Each path below is one point turned by a fixed rotation once a step. After each direction that follows a path, write how fast that rotation turns it, in deg/step (0 if it stays still).
Each turn is a multiple of 5 degrees from 10 to 175, or 0.
Path 1:
[ -5  40  34  30  16  14  35   2 -22   9 -21  11   1 -31  -3  -1   6  11
 -17  55  -9   8 -37 -26   4   3]
[-11  26  44  50   9  14  31  11 -20   6   3   3  -3 -21   3  11  12  21
 -14  42  -6   5 -45 -27   0 -15]
[-22  15  45  44  -3  11  38   3 -13  15  -6  -9 -15 -20 -10   7  19  27
   1  37 -18  17 -39 -22  23  -9]
[ -8  27  37  28   4  19  46  -8 -14  23 -29   1 -11 -28 -16   5   8  18
  -7  45  -8  13 -30 -27  25   3]
[  1  29  34  43   8  24  43  -4 -12  21 -17   5  -2 -24  -6  19   1  16
 -21  39  10  -2 -34 -31   6 -11]
[-16  14  41  57  -3  15  38  -4  -9  19   0  -9 -15 -21  -9  27  10  27
 -16  23   3   0 -35 -22  14 -18]
[-20  16  33  39  -9  12  44 -16  -8  26 -19 -13 -19 -29 -22  17  10  27
 -12  28  -8   8 -26 -15  37  -2]
[ -4  33  24  36   4  18  43 -21 -12  25 -30   1  -8 -36 -15  19  -3  16
 -28  35   6  -7 -23 -17  25   1]
[-10  27  26  59   2  13  34 -14 -15  16  -6  -4  -8 -31  -5  32   0  21
 -38  23  12 -17 -29 -14  11 -13]
[-30  19  27  58  -8  -1  30 -16 -15  13  -4 -15 -20 -33 -12  25   9  30
 -27  17  -8  -4 -25   0  31  -8]
[-25  32  18  39  -1   0  34 -23 -17  15 -28  -7 -14 -42 -18  14   2  21
 -28  31 -13  -5 -18   0  37   8]
[-13  43  16  44  10   4  27 -17 -23   8 -20   5  -2 -42  -3  17  -5  13
 -42  37  -1 -18 -25  -4  14   2]
[-26  32  24  62   5  -4  18  -6 -25  -4   6  -4  -9 -35   3  17   4  24
 -38  26 -11 -11 -33  -1  12  -8]
[-36  31  25  46   2  -9  22  -9 -22   0  -8  -9 -14 -38  -8   5  11  25
 -22  33 -29   6 -26   5  32   4]
[-18  46  21  31  13  -2  28 -11 -26   3 -25   6  -3 -43  -7   0   3  13
 -27  48 -20   1 -27  -4  22  12]
[-15  44  29  48  17   3  22   2 -29  -3  -4   9   3 -34   7   7   5  15
 -32  46  -9  -5 -37 -11  -1  -4]
[-29  29  38  52   6  -3  21   6 -25  -4   6  -6 -10 -25   1   4  17  24
 -16  38 -24   9 -42 -10  12  -7]
[-22  32  35  29   7   2  33  -1 -22   5 -21   0 -11 -30 -10  -6  15  20
  -7  49 -30  18 -32 -14  26   7]
[ -4  41  33  30  16  14  35   3 -22   9 -22  11   1 -30  -3  -2   6  11
 -17  56 -10   7 -35 -26   4   1]
[-10  28  44  52   9  13  31   9 -21   6   3   1  -5 -19   4  12  12  20
 -14  41  -6   5 -45 -26  -1 -15]
[-22  16  45  42  -1  11  37   5 -15  13  -6 -10 -17 -21 -11   8  19  27
   0  36 -18  18 -39 -22  21 -10]
[ -7  26  37  26   3  19  47  -7 -12  24 -31   2  -9 -28 -17   4   8  19
  -7  46  -6  13 -30 -27  24   3]
[  3  29  37  43   9  23  42  -5 -12  23 -17   5  -3 -25  -6  19   2  17
 -22  39  10  -4 -35 -31   4 -11]
[-18  14  42  57  -2  16  38  -4 -12  20   1 -10 -15 -19  -8  27  10  27
 -15  24   2   0 -36 -22  15 -18]
[-21  15  33  39  -8  11  45 -17 -10  25 -20 -13 -20 -29 -23  18   9  27
 -13  27  -5   7 -26 -13  39  -3]
Directions:
[ -1   6   7  -6   7  -3  -5  14  -7 -11   4   6   5   3   7 -15   7  -2
   9  13 -13  11  -8  -4  -9   2] => 20
[ 14  10  -4   1  10   7   0   1  -2   0  -2  11  10  -1   8   4  -8  -8
 -11   5  14 -12  -2  -6 -16  -2] => 100
